The rows below fall into families. The same turns and mirrors carry the whole set onto itself and the rows of a family onto each other. For each named row, which other rows are in its family? Write them in the order they are listed.
These 28 rows form 7 families of 4 rows each.
timen: [ 0.64 -0.77  1.21 -0.57  0.67  2.01 -0.78 -0.10  0.73 -2.24 -0.46  1.71
 -1.52  0.04  1.28 -0.26  0.55 -0.49 -1.39  0.34  0.72  0.73]
Fako: [-0.98 -0.09  2.26 -0.86 -2.10  0.66 -0.68  1.20 -1.21 -0.49  0.01 -1.38
  0.34  1.86 -2.43 -0.19  2.04 -0.52 -0.55 -0.88 -0.44  1.78]
gule: [ 1.04 -0.69  1.95 -1.77  0.43  1.30 -0.63 -0.97  0.14 -1.45 -1.06  1.35
 -0.65 -0.40  0.91 -0.90  0.06 -0.87  0.42  0.77  0.52  1.52]
vak: [-0.80 -0.95  1.97 -1.61 -1.60  0.18 -1.61  1.53 -1.46 -0.41  0.60  1.24
  1.52  1.42 -3.20 -0.07  1.25 -1.41 -0.32 -0.75 -0.21  0.02]
lipo: [-0.60  0.58  2.12 -0.74 -2.15  0.21 -2.20  1.71 -1.40 -0.46  1.08  0.24
  0.80  2.14 -2.21 -0.24  1.35  1.24 -1.07 -0.61 -0.32  1.60]
feses: [ 1.38  0.93  0.39  0.21 -0.62  0.24  0.01  1.56 -2.49 -0.77  0.51  3.39
  0.27  1.33 -1.26  1.05  0.80  2.20  1.62 -1.68  1.38  1.12]
timu: [ 1.61  1.08 -0.40  0.60 -0.19  0.74  0.07  0.50 -1.52 -0.10 -0.42  2.49
  0.16  0.82 -1.61  1.55  1.10  0.64  2.79 -1.20  2.39  0.86]
mezuf: [-0.79  1.30  2.87  0.41  1.02  1.04  1.53 -0.42 -0.78 -2.45  0.96  1.79
 -1.14  2.04 -0.71 -0.28  3.96 -0.69  0.13  0.00  0.02 -1.09]
mekep: [-0.89  0.50  2.54  0.87 -2.48 -1.10 -1.87  1.94 -1.71 -0.37  0.87  1.27
  0.15  0.94 -1.98 -1.25  0.85 -0.30  0.26 -0.71 -0.61  0.71]
vinu: [-0.72  2.15  2.98  2.69  0.96  0.15  0.89 -0.35 -0.93 -0.30 -0.25  0.69
 -0.30  1.10 -0.34  0.26  3.08 -0.46  0.08  0.13  0.29 -1.20]
Ranen: [ 0.42  1.03  1.02 -1.59  0.69  2.59 -1.61  0.22  0.72 -0.18 -0.53  1.93
 -0.86  0.25  1.43  0.49  0.40 -1.17  0.24  1.42  0.02  0.10]
zut: [ 0.03  1.05 -0.52 -0.15 -0.09  1.79 -0.62  0.93 -1.38 -0.66 -0.05  2.44
  0.02  0.09 -1.21  0.46  1.01  2.09  2.81 -2.46  0.28  1.11]
Baf: [ 0.42  0.80  2.13  1.77  0.92  1.41  1.25  1.17  0.78 -1.00  1.07  1.58
 -1.10  1.74 -0.72  1.06  3.68 -0.87  0.27  1.69  0.83 -0.05]
Vuge: [ 0.13  1.29  1.05  1.41  0.96  0.40  1.70 -0.19 -0.17 -1.04 -0.10  1.34
 -0.51  2.16 -0.52  1.63  4.06 -0.13 -0.40  0.41  0.53 -1.68]
Zare: [-0.23  0.66  2.38  2.42  1.17  0.78  0.69 -0.30 -0.48 -0.81  0.67  1.78
 -1.29  0.93 -0.71  1.05  3.21 -0.28 -1.74  0.96  0.46 -1.32]
seto: [ 1.17  1.60  0.14 -0.22  0.19  1.20  0.09  0.44 -1.23 -0.59  0.23  1.96
 -0.23  0.11 -2.19  1.05 -0.23  0.88  2.08 -2.46  1.96  1.16]
Bozu: [-1.35  1.03  2.73  2.08  1.57  1.00  1.41 -0.55 -0.72 -0.85  0.57  0.77
  0.04  0.31 -0.29  1.18  2.58  0.42  0.77  0.28  0.61 -1.38]
Nubog: [ 0.79  0.03  2.33 -1.52  0.87  0.92 -1.08 -1.37  0.53 -0.92 -0.31  0.83
 -1.36  0.88  1.09 -0.39  0.11 -1.60 -0.58  0.00  0.45  1.82]
kudab: [ 0.47 -0.48  1.34 -1.92  0.28  2.32 -0.95  0.21  1.48 -1.42 -1.35  1.00
 -2.37  0.68 -0.11 -0.05  0.76 -0.38 -0.22  0.79  0.10  0.83]
pabo: [-0.49  2.39 -1.09  0.72 -1.17  0.86 -0.01  0.60 -2.05 -0.75  0.22  3.05
 -0.66  0.88 -0.89  0.62  1.35  0.31  1.81 -2.29  0.65  1.54]
zuvo: [ 0.39  0.94 -0.76 -0.03 -0.34 -0.27 -0.66  0.34 -1.97 -0.75 -0.62  3.03
 -0.09  0.05 -0.72  0.20  0.29  1.90  2.52 -1.34  0.78 -0.04]
fubok: [-0.32 -0.04  2.49 -0.91 -1.58 -0.79 -1.49  0.52 -1.02  0.49  0.59  1.20
  1.26  3.12 -2.33  0.37  2.36 -0.69 -0.54 -1.61 -0.75  0.90]
vir: [-1.20 -0.33  2.41 -0.54 -2.76 -0.21 -0.76  0.48 -1.26  0.31  1.16 -0.61
  0.78  2.10 -1.58  1.35  1.93 -0.24 -0.12 -1.05 -0.21  1.19]
Lur: [-0.49  0.08  1.94  1.43  0.58  0.67  1.45 -1.05 -0.49 -1.29  0.54  1.84
 -0.31  1.05  0.60  1.23  4.35  0.00  0.44 -0.48 -0.12 -1.61]
bomo: [ 0.97  1.22 -0.17  0.49 -0.91 -0.67  0.19  1.05 -2.34 -0.89  0.75  3.23
  1.04 -0.61 -1.29 -0.73  0.56  0.69  1.31 -1.04  0.44  1.35]
Nov: [-1.44  0.91  2.71 -0.54 -1.81 -1.02 -0.96  1.08 -0.91 -0.15 -0.42  1.23
  0.98  2.12 -2.41 -0.58  1.46 -0.13 -1.21 -0.91 -1.07  1.04]
fofif: [ 1.67 -0.45  0.70 -1.02  0.93  2.02 -0.46  1.21  0.39 -1.57  0.36  0.09
 -2.22  1.01  0.67 -0.16  1.38 -1.25 -0.21  1.24  0.20  0.76]
Refe: [ 0.83  0.50  1.93 -1.38  1.21  2.29 -1.72 -0.31  1.61 -0.51 -0.86  1.46
 -1.40  0.16 -0.04 -0.51  0.61 -1.19 -0.96 -0.49 -0.50  0.63]

The rest of the family of fubok: zut, Lur, Refe
The rest of the family of Bozu: seto, Nubog, vir
The rest of the family of Ranen: vak, mezuf, pabo
The rest of the family of bomo: mekep, Baf, fofif
The rest of the family of gule: Fako, timu, vinu

